Each named turn below is shown by a few rows before and after it. Which turns, in which order, take the first row of each later pair to the second? The first pair is answered.
turn X:
[-15,0,-1,-8,-4,10,-8,4,-2,3,-13,6,8,-4,-4,-2,-2,-1,3,-7,-9,-10,2,5,18,-16,-4,-12] => [-8,-5,-15,-5,10,12,8,-1,-14,4,6,-1,2,-5,0,9,6,-6,-2,-4,-4,-4,-6,-3,7,-9,-8,-23]
[-4,14,28,3,-20,17,-11,4,16,0,-13,5,2,2,10,-16,-20,3,0,3,-8,-5,9,1,7,-4,5,13] => [6,12,8,9,-15,33,3,-12,-4,6,10,-13,0,-5,2,11,3,-15,-7,-2,-10,10,-1,-15,7,9,5,-16]
[1,-3,-5,-6,4,-1,13,-1,4,0,8,-6,-6,-8,10,-9,-3,3,-6,3,-3,11,11,8,-3,10,-1,7] => [-3,0,3,-9,-6,0,4,-1,8,1,0,-2,-3,-11,6,-13,-8,5,-2,1,-7,7,15,10,4,5,2,11]
[9,12,13,-7,-12,19,-13,-6,7,3,-19,1,17,0,-4,6,13,-10,-1,-13,-3,3,4,-2,7,-6,9,-1] => [17,6,-7,-2,17,13,10,-6,-3,2,8,-3,10,1,10,13,21,-10,-8,-1,8,8,-5,-7,-11,5,1,-12]
turn Q:
[-7,-8,1,-15,4,-18,-2,4,7,-7,-18,18,-14,-10,-17,-4,-17,-3,8,-3,-12,-8,1,8,7,3,7,11] => [-5,-5,6,-14,4,-18,-1,1,7,-6,-19,15,-14,-10,-13,-7,-18,-1,6,-7,-14,-8,1,11,9,0,6,10]
[-1,8,-6,10,-12,29,11,-4,-9,10,-8,-3,18,-9,-13,9,19,3,-1,-7,17,-3,-14,-13,-15,-6,9,-15] => [-5,1,-13,11,4,19,13,2,-7,9,0,8,15,-4,-11,10,17,6,6,3,27,-10,-13,-17,-29,-4,6,-7]
[-5,4,13,-8,-6,-8,-6,2,-1,1,-6,6,-5,4,-3,-1,-8,-8,3,-7,-9,-1,9,7,7,-1,-1,0] => [-4,0,10,-7,-4,-9,-11,3,-2,4,-2,9,-5,3,-6,3,-5,-10,7,-7,-8,-2,9,2,7,3,1,0]
turn R:
[3,-2,5,1,-10,6,2,-1,1,1,-7,0,6,-2,2,-7,-7,2,-5,2,-7,8,-1,0,12,2,5,-4] => [0,-3,2,-5,-6,6,2,-7,-3,1,-6,-2,6,-3,-3,-5,-2,-3,-4,2,-10,7,-3,-3,13,0,2,-8]
[2,-1,-5,1,3,-9,-3,5,4,-2,3,6,-3,4,-5,2,-5,-1,3,1,3,-1,9,-3,-1,4,1,6] => [6,0,-6,2,3,-6,2,2,2,-4,5,1,-5,2,1,0,-5,-1,-1,-2,2,4,7,0,-3,10,-1,3]
[-9,4,16,1,-21,-4,-32,-1,20,-3,-15,8,-4,-1,-13,-9,-19,-9,10,-16,-12,5,18,4,22,16,7,-3] => [7,5,13,5,-18,1,-11,-4,13,-7,-3,-6,-12,-2,7,-12,-19,-11,-8,-19,-20,22,15,11,20,28,-2,-16]
turn M:
[3,16,9,-4,-11,2,-6,10,-7,2,-30,8,20,10,9,-5,-4,8,-18,-7,1,-2,-6,12,-3,-14,5,12] => [6,15,8,-3,-15,5,-8,12,-7,3,-30,6,21,8,11,-3,-5,8,-18,-7,1,0,-5,11,-1,-11,7,13]
[-8,1,1,-4,0,3,1,0,2,-1,-7,-2,8,2,-1,-5,0,7,2,0,8,-2,-2,6,0,-13,1,7] => [-1,0,1,2,-3,5,0,3,1,0,-3,-3,9,3,5,-7,-1,11,-4,1,11,2,-2,7,-1,-3,2,8]
[13,-14,-17,-4,6,-10,-2,15,-10,5,9,20,1,4,-10,-2,7,-3,7,22,22,0,2,-9,-18,3,2,11] => [20,-11,-17,-1,-5,-4,-8,13,-8,7,10,16,0,1,-13,3,7,-10,8,18,20,6,4,-10,-9,14,7,9]
[-2,7,9,8,-18,9,-11,4,6,0,-11,3,8,-2,-8,-5,0,6,-3,-1,1,3,5,6,5,-3,7,13] => [-9,7,10,3,-10,4,-9,3,6,-2,-13,4,9,0,-13,-8,2,5,-1,0,1,-4,3,5,5,-12,6,11]
Then:
Between the rows of a pair lie 2 to 3 turns.
[-6,-5,-3,9,-5,9,3,14,6,-7,-2,20,-3,3,8,-6,-16,29,7,7,21,0,0,8,-11,3,4,19] => [7,-2,-11,10,-4,18,22,3,-4,-7,11,3,-10,-2,19,0,-9,20,-8,2,12,17,-5,11,-8,15,-4,-3] | X then R then X
[9,-1,-4,-12,12,-3,22,-11,-3,-4,8,-15,-15,-2,9,-4,6,-7,-12,-2,-18,12,-2,15,7,5,-8,-19] => [-18,-2,3,-13,1,-8,-16,7,11,5,-14,11,-1,0,-26,-2,3,3,19,3,0,-15,9,0,8,-12,10,10] | Q then M then R
[6,15,7,17,-19,0,-7,8,6,-1,-5,-4,5,14,9,-18,0,10,-1,6,4,-7,-2,-5,11,-4,10,3] => [12,15,-10,15,-9,4,4,-6,-7,3,14,-13,1,9,3,0,15,-5,-3,2,3,0,-8,-15,10,2,8,-16] | M then X
[4,16,-6,7,-4,6,4,-26,-4,-4,0,-14,4,-7,-11,19,5,-21,7,-14,-8,6,2,-17,-2,-6,1,-19] => [-9,13,13,3,-3,-16,-7,-3,17,-11,-19,5,4,8,1,-9,-20,1,14,-4,1,-11,13,1,-8,-20,0,15] | X then X
[4,-3,-14,-3,14,-2,-2,2,-8,-4,16,-2,-4,5,-3,4,2,1,-2,12,8,0,-3,-3,-8,8,1,1] => [-2,1,-8,-5,-4,6,-19,-1,-4,0,4,-2,3,0,-17,9,5,-3,4,3,4,-1,3,-6,5,2,9,1] | R then X then X
[-3,18,13,-10,-9,0,-19,-15,12,6,-15,8,7,-5,-17,-10,3,14,3,-9,2,-2,14,-8,23,-10,0,8] => [7,8,-15,4,12,-1,-8,-8,2,12,14,10,0,-6,-13,11,15,13,3,4,26,2,4,-31,-1,6,-1,5] | X then R then X
[-7,-12,8,-12,4,-20,-15,4,-3,-17,-11,11,-8,1,-7,5,-2,-12,10,1,-8,-7,11,0,10,-8,-7,-1] => [-4,-11,-1,-11,13,-18,-10,-1,-10,-16,-1,7,-9,-2,-11,14,3,-18,13,1,-6,-5,9,-6,7,-4,-9,-10] | Q then X then Q
[-5,3,-4,-14,25,-7,12,-17,-12,-11,11,-4,1,0,-2,-2,4,-11,-7,1,-11,-9,-3,3,0,-16,-10,-14] => [-12,7,8,-17,7,-4,-2,-16,-6,-9,-6,-1,4,-2,-9,-8,1,-12,-2,-6,-19,-12,3,8,14,-23,-5,-8] | X then X
[22,-5,12,8,-7,-1,5,-15,-18,-4,8,-10,1,8,10,6,-2,-7,-8,-13,-12,10,10,12,19,0,-13,-21] => [20,-20,-1,11,18,-24,-1,2,-12,-5,20,10,-6,15,12,5,-9,3,4,5,7,-1,11,5,-2,8,-13,-1] | Q then X
[-12,14,19,17,-13,6,-16,2,6,1,-9,3,9,-3,-4,3,-1,-13,5,-11,-2,-1,-6,7,14,-5,6,8] => [-4,10,2,16,14,1,12,-9,-8,-1,11,-9,-1,-3,10,10,9,-19,-8,-6,-1,5,-17,6,0,-1,-8,-10] | R then M then X
[-3,-1,-1,-12,12,-14,6,-6,1,-5,4,-1,-6,5,8,-5,-9,-5,6,0,-11,-5,3,12,1,-3,-9,-4] => [3,2,-1,-11,7,-5,8,-11,-4,-4,6,-6,-7,2,9,-3,-5,-9,2,-5,-17,1,3,12,4,-2,-10,-13] | Q then X
[-7,1,8,-11,7,-3,9,0,7,-9,-5,1,7,9,13,-27,-7,-2,-2,5,-8,-7,3,24,-9,-7,-3,8] => [-13,0,9,-18,11,-5,7,-4,5,-9,-5,2,7,7,5,-24,-3,-5,2,4,-9,-13,2,22,-6,-13,-3,8] | R then R
[11,3,4,12,8,-4,10,11,8,-7,-4,9,-3,14,30,-15,-15,17,-7,6,6,1,-7,10,-16,3,-6,9] => [-21,0,-1,-11,22,-10,-11,0,4,-4,-11,15,5,8,-6,-1,-4,6,16,5,4,-21,-5,-3,-9,-23,-3,8] | R then R
[3,5,-2,1,-16,4,-9,0,1,1,-4,4,4,-5,-7,5,6,0,3,0,4,0,-1,-7,-1,-4,7,2] => [-4,0,-5,-2,4,-6,-1,2,-2,-1,0,7,3,-3,0,1,6,4,3,6,10,-9,-7,-4,-14,-8,0,4] | M then X then X
[2,8,5,2,-12,-1,-3,21,-2,8,-12,21,3,1,-4,-14,-8,12,7,6,10,-6,2,-4,-4,-4,4,11] => [11,12,9,-4,-8,2,19,10,-10,1,-7,4,-1,0,14,-22,-7,9,-10,-1,-7,5,-3,8,-1,-3,-7,-5] | Q then R then X
[8,-1,-7,-18,-6,-3,-12,-5,5,-3,13,-13,8,-9,-14,22,-1,-25,12,-2,-5,-1,-16,-15,10,-1,-4,-20] => [4,-7,-6,-12,10,-24,-11,15,15,-9,17,3,3,4,1,7,-16,-8,16,15,12,-11,-15,-9,-11,-2,-6,3] | X then R
[10,1,4,12,-10,0,-8,1,0,-1,-2,-8,10,1,7,-1,-6,-3,-5,0,-1,10,1,14,7,7,1,-2] => [8,-5,-8,8,-5,1,-10,-5,-5,3,7,-10,7,-1,-3,10,0,-12,-1,0,-1,10,1,4,8,9,-2,-11] | Q then R
[-7,-6,-11,18,26,6,13,9,4,-11,16,3,15,8,13,12,17,7,-3,-10,26,8,-7,-14,-18,-6,-5,-9] => [-26,5,7,5,7,15,-2,0,8,-10,-14,4,28,4,-7,6,16,8,4,-22,13,-4,-4,-6,-2,-32,1,-6] | X then X then M
[-8,2,-8,-7,8,-3,-22,-2,-6,3,-8,7,5,7,-21,13,4,-11,23,4,-4,-13,11,-17,8,-12,1,6] => [20,8,-7,7,-8,12,-4,-6,-12,4,2,-13,0,2,-1,16,7,-16,0,-6,-13,13,7,-12,13,12,-1,-14] | R then X then R
[9,-5,4,3,-19,1,-11,3,5,4,0,6,-3,1,-6,-1,-9,0,3,-8,-2,5,6,-2,12,13,8,0] => [0,-5,0,-11,-8,0,-9,-11,-1,4,4,1,-3,-2,-17,7,-1,-9,6,-9,-8,0,3,-5,15,3,4,-11] | R then R
[5,2,-3,1,-11,10,-4,-13,-7,2,6,-13,-4,-9,-4,14,5,-12,-8,-12,-13,9,3,1,13,8,2,-13] => [-18,0,7,-15,9,-13,-4,-6,3,-6,-9,2,-1,1,0,-7,-6,2,1,-1,-11,-13,2,13,1,-22,-7,3] | M then X then X
[3,-1,-13,1,10,-10,3,-1,2,-12,-5,5,-4,4,2,-6,2,13,0,19,9,14,0,13,-15,-9,1,20] => [4,1,-21,2,-3,6,-6,-12,-7,-4,-3,-3,-3,-7,-21,13,14,-3,5,10,6,18,1,-3,0,-1,9,8] | X then Q then X
[8,-11,-22,2,-6,1,-20,-9,1,7,21,-7,-8,-10,-9,19,-2,-22,2,-1,-11,1,10,-16,26,-10,6,-8] => [14,-18,-26,8,11,-12,-12,0,4,3,33,-1,-18,-1,10,11,-11,-12,-2,13,0,2,8,-15,9,0,0,2] | X then M
[-12,-1,3,-10,10,-7,-1,-4,4,-9,-4,8,3,4,0,-11,0,1,1,4,1,-8,1,-3,-3,-22,-3,4] => [-5,4,0,-9,3,8,6,-15,-3,-7,-1,-5,5,-1,-3,-3,10,-9,-6,-6,-6,3,-3,-9,4,-19,-2,-12] | Q then X
[3,-3,9,-2,12,-1,7,-6,0,-8,-1,-6,0,4,7,-13,2,-1,1,-7,-7,-1,-9,6,2,-9,-9,-9] => [-5,-2,11,-4,4,-1,-5,-4,5,-7,-11,-1,2,4,-1,-12,-3,3,8,-8,-7,-4,-6,4,4,-11,-3,-2] | X then R
[5,-4,0,-4,7,-1,18,3,0,-7,8,-5,-5,9,20,-6,-6,9,-11,0,-6,4,1,13,-12,-1,-6,-9] => [-2,-2,4,-13,3,5,13,-8,-3,-8,1,-12,-4,3,9,-1,2,0,-10,-8,-16,3,3,11,2,-9,-7,-17] | X then R then X
[2,-8,-7,-11,0,-10,6,6,4,5,-5,-2,0,4,11,-14,-7,4,-5,12,7,-5,-3,8,-2,-6,-14,5] => [16,-4,-12,-2,-15,4,2,1,-3,10,3,-9,-1,-1,5,-2,0,-5,-7,3,6,8,-1,1,6,11,-8,-4] | M then X then X
[-2,-7,-5,8,-3,-6,-10,14,1,10,8,12,-4,3,-9,7,-3,2,1,-1,15,-7,-3,-12,-10,-2,-1,6] => [13,-2,4,9,-15,7,6,6,-5,6,6,-4,-3,1,6,4,-4,1,-18,-11,1,13,-7,1,-2,5,-6,-8] | R then Q then Q
[7,-3,-3,-1,-15,10,-14,-8,-4,5,-3,-10,1,-2,-7,10,-4,-6,9,-10,-9,1,11,3,9,12,4,3] => [-7,-10,-15,-9,16,-2,-6,-13,-9,-1,6,-6,-2,0,-6,13,1,-7,13,1,-1,-13,4,-2,-7,0,-5,3] | X then Q then R
[16,6,4,6,-16,10,3,0,5,3,-7,1,2,4,3,-2,-6,-7,-3,-5,-5,7,8,2,8,6,3,1] => [5,-1,1,-4,10,-7,12,3,8,-5,-2,9,-2,11,11,-9,-11,-2,3,7,2,-6,4,3,-7,-5,-8,6] | M then X then X
[-13,-4,18,-34,-4,21,3,-6,-1,2,-9,2,17,14,-8,-9,7,16,-2,-11,-1,-6,-5,10,14,-29,10,-4] => [-15,-10,7,-33,19,4,6,3,2,-1,2,14,12,18,-6,-10,4,22,3,3,11,-14,-6,6,-1,-27,6,6] | Q then Q then Q
[-10,-1,-9,-12,2,-11,-1,3,-2,8,6,22,-1,4,-3,11,-6,-6,8,10,7,4,8,-7,-6,2,0,2] => [3,1,-10,-11,1,-6,10,-1,-7,7,13,11,-7,1,7,14,-6,-12,-1,6,1,14,7,-4,-3,11,-2,-8] | R then R then M
[2,1,6,9,-6,3,-11,14,5,3,-7,12,-5,2,6,-7,-6,8,-4,5,13,2,7,0,-5,11,7,19] => [-17,-3,-3,-4,10,-3,-14,2,-2,5,-5,15,-2,-2,-12,4,3,-2,10,7,11,-12,6,-12,-6,-4,4,10] | X then M then Q
[15,1,1,-1,7,8,16,-2,-9,-5,4,-4,-3,-3,3,-2,6,-1,-14,-14,-2,10,-9,4,-5,10,-7,-4] => [13,5,9,-3,-3,10,11,-4,-5,-3,-5,-6,-3,-2,1,-6,1,-1,-14,-17,-8,10,-7,10,4,6,-6,-4] | M then X then Q
[0,6,3,4,-7,0,-19,17,5,13,-13,9,0,4,-11,10,-1,0,19,5,10,2,2,-11,7,15,13,8] => [17,7,4,10,-2,-4,4,20,3,7,-5,1,-7,8,19,-6,-9,5,2,8,4,17,-1,3,2,25,2,4] | R then X
[5,2,0,4,-1,2,14,8,-3,-12,3,-6,3,10,16,-11,-11,9,-8,3,-3,0,10,19,-5,-5,-7,4] => [11,6,-7,4,-6,16,14,-1,-13,-6,8,-18,6,3,4,4,1,-3,-10,-7,-9,7,7,13,2,-1,-3,-13] | X then X
[-2,-2,-1,-6,-8,7,12,-10,-5,-4,3,-6,-7,-10,7,-6,-2,-9,-2,-4,-12,3,-2,-5,16,0,5,-13] => [-5,-1,2,-5,-12,6,7,-10,-2,-4,-3,-5,-5,-7,6,-8,-6,-7,1,-4,-14,3,1,-4,18,-3,6,-10] | X then X then X
[-3,6,-7,-2,11,1,9,9,-4,-14,-6,1,-13,-6,12,-8,-2,3,1,22,-5,-9,-15,11,-3,-5,-8,2] => [-1,7,-9,-3,14,2,11,7,-10,-13,-2,-2,-13,-7,13,-3,2,-2,0,20,-5,-8,-17,7,-5,-3,-8,-4] | X then X then X
[-5,-5,15,-4,-9,-9,-7,14,7,-6,-14,11,-3,9,12,-17,-19,9,-1,3,-5,-6,8,13,4,-3,1,20] => [-13,-1,16,-9,-15,-2,-10,5,2,-6,-22,7,3,3,-3,-10,-13,2,1,-4,-11,-8,9,10,14,-10,6,12] | Q then M
[-3,5,2,-2,-3,3,-9,-6,-9,9,2,-1,3,-1,-7,10,6,-14,7,-2,3,-12,-1,-6,5,-8,4,-12] => [2,7,9,-2,-3,5,7,-6,-11,3,-1,-10,3,1,12,0,3,-8,-5,-2,-4,-6,-6,8,1,-9,-4,-18] | X then Q then Q
[18,9,1,19,-18,6,-1,-1,3,3,3,-14,-7,-9,5,6,-6,-10,-7,-12,3,25,4,11,12,28,12,-7] => [13,-3,-6,20,2,-15,-10,15,12,5,11,5,-11,0,8,1,-14,-1,6,5,22,13,8,5,-4,30,10,13] | Q then X
[4,-1,-3,9,8,9,8,5,0,0,7,-5,-4,1,11,-8,7,8,-9,7,8,4,-15,5,-10,4,-6,-9] => [-8,6,7,-1,-5,18,-6,-4,-1,1,-12,-7,6,-2,-7,-5,8,4,-3,-3,-3,-4,-13,4,4,-11,-1,-11] | X then X then M
[-7,1,-6,-8,10,-2,3,-7,-6,-1,9,3,2,1,-12,5,5,-6,0,4,4,-2,-7,-7,4,-5,-5,-10] => [-8,6,6,-10,1,3,4,-9,-5,-4,-3,-2,4,1,-8,-6,0,-1,-5,-2,-4,-1,-6,5,11,-13,-7,-10] | X then Q then X
[-5,11,6,-8,-4,3,10,-10,-1,-7,-16,-9,7,-2,-4,-3,1,4,-3,-10,-8,-6,-4,12,2,-19,-1,-12] => [0,4,-7,-3,17,-4,21,-6,-5,-7,0,-9,0,-1,5,4,6,3,-5,1,1,-4,-8,5,-12,-12,-7,-14] | Q then X then Q
[8,-11,-12,-1,3,-6,-17,6,10,-13,13,-3,0,1,6,5,1,-3,-10,6,-7,10,0,-24,7,14,6,5] => [2,-11,-2,-8,0,-14,-18,8,15,-19,4,0,-1,4,13,-7,-7,0,-10,6,-13,4,3,-13,8,7,0,12] | X then R then X
